In the rows, 128 means zero.
Rows swapped in pairs by one turn or mirror: which row each one swaps with
meri: 151,95,124,110,143,142,136,153,95,131,100,129,110,142,117,92,145,196
subi: 161,103,113,143,142,119,122,120,152,64,108,133,121,167,129,153,150,150
dafis: 106,100,139,91,95,130,138,107,84,91,152,121,157,135,155,129,123,143
div: 160,109,126,132,132,132,146,170,128,141,127,133,124,179,177,132,104,152
sugef: 176,62,119,133,76,155,132,115,116,88,130,128,137,119,118,105,135,142
mem: 104,100,129,92,114,120,127,102,84,94,133,129,161,125,159,128,119,141
Tinib: 134,94,142,98,86,167,131,134,147,88,152,157,112,147,124,152,152,148
feru: 169,89,120,149,82,162,124,114,140,118,132,128,131,115,116,99,146,131
dem: 132,112,109,148,135,126,115,138,162,70,95,151,125,164,140,128,147,174
pofu: 139,109,133,145,143,120,108,149,159,69,95,133,136,138,133,146,148,173
Sibe: 107,101,134,86,108,124,121,102,87,87,143,140,144,119,168,130,120,153
Gekar: 127,76,98,103,94,119,146,121,138,107,108,150,174,143,155,113,99,176
Dukof: 115,113,121,98,92,158,132,137,109,96,129,168,104,150,119,157,159,157
zevaz: 141,118,128,151,147,116,98,121,136,118,129,122,126,140,185,127,122,127
Sogal: 165,86,136,126,128,120,152,149,88,131,86,132,125,152,117,104,153,173
vopun: 126,82,97,100,85,131,152,110,139,105,118,153,173,138,148,120,98,170
pura: 119,108,147,101,89,163,121,152,117,86,129,168,119,140,125,160,152,156
bab: 175,81,108,159,77,165,142,117,133,111,128,143,132,129,115,110,143,155
norat: 141,87,145,90,99,147,123,118,100,78,130,165,93,145,133,151,139,167
nedu: 131,88,153,98,90,166,133,160,108,65,128,165,121,151,139,138,134,157
Pib: 159,111,113,136,130,116,137,140,97,133,100,121,103,168,123,101,164,174
Zovez: 159,105,121,133,114,141,147,171,128,139,135,137,126,181,179,134,107,148
sevib: 144,119,141,126,156,127,141,185,134,124,121,127,143,144,141,97,154,147
kidal: 140,93,142,115,153,107,120,140,160,83,95,131,121,151,134,138,150,176
Taga: 122,100,122,111,88,159,133,132,149,107,149,158,151,99,132,89,137,167
Buzo: 143,129,128,141,146,119,108,125,128,109,143,126,122,145,188,136,118,118
raru: 157,88,134,145,146,126,112,145,151,63,96,122,124,128,137,147,133,165
vez: 136,133,115,149,147,117,111,125,130,101,145,118,131,157,179,136,134,123
Bip: 164,96,142,118,136,145,154,150,107,130,100,113,125,154,121,112,149,198
Sama: 129,77,94,104,96,116,158,120,132,104,106,148,169,138,161,113,97,175
zeg: 161,106,112,133,112,142,153,169,127,139,134,140,124,175,182,131,106,144
zesup: 102,113,126,92,112,120,134,95,96,88,144,133,154,126,158,135,120,151
Luv: 161,108,104,130,109,135,91,109,137,76,93,149,178,142,155,117,131,152
kor: 137,125,122,154,141,106,98,120,135,117,130,121,123,151,181,121,127,134
Kob: 135,105,126,119,161,107,138,173,138,113,115,122,163,133,136,104,158,150
bav: 146,102,143,116,131,122,144,141,92,135,101,111,124,140,111,98,160,176
bopuv: 165,84,116,115,126,131,152,146,84,124,105,132,99,159,126,122,153,193
Ruri: 168,81,95,138,98,180,137,128,139,100,129,133,143,128,108,104,143,130
vup: 99,117,131,97,127,127,139,109,72,97,136,133,148,129,151,127,114,148
Tev: 182,60,90,144,94,155,136,119,135,91,117,139,132,130,120,122,145,140
sipon: 100,109,129,92,104,132,141,103,89,98,150,125,158,136,151,136,128,152
kad: 174,69,102,147,84,159,127,115,127,112,125,140,131,113,126,93,140,149
sar: 129,77,106,112,100,114,159,126,140,99,112,148,176,141,165,114,95,173
fuzed: 157,136,143,106,106,159,120,150,80,107,132,141,135,172,165,135,139,181
sofu: 127,102,126,115,89,162,126,142,139,121,173,158,131,103,141,106,140,165
rin: 168,75,109,130,88,175,130,117,150,120,110,153,141,129,115,107,148,137
Fem: 149,111,118,127,110,138,154,166,128,140,137,153,127,177,185,130,107,147
tad: 135,131,119,154,139,128,105,118,122,119,147,116,123,147,184,135,121,133
Dege: 163,94,119,128,131,129,159,152,82,131,107,116,127,156,120,100,163,171
zozo: 137,126,114,159,144,130,108,116,128,104,142,131,129,133,173,125,109,117

div swaps with vopun
bav swaps with feru
sevib swaps with Taga
pofu swaps with pura
rin swaps with Bip

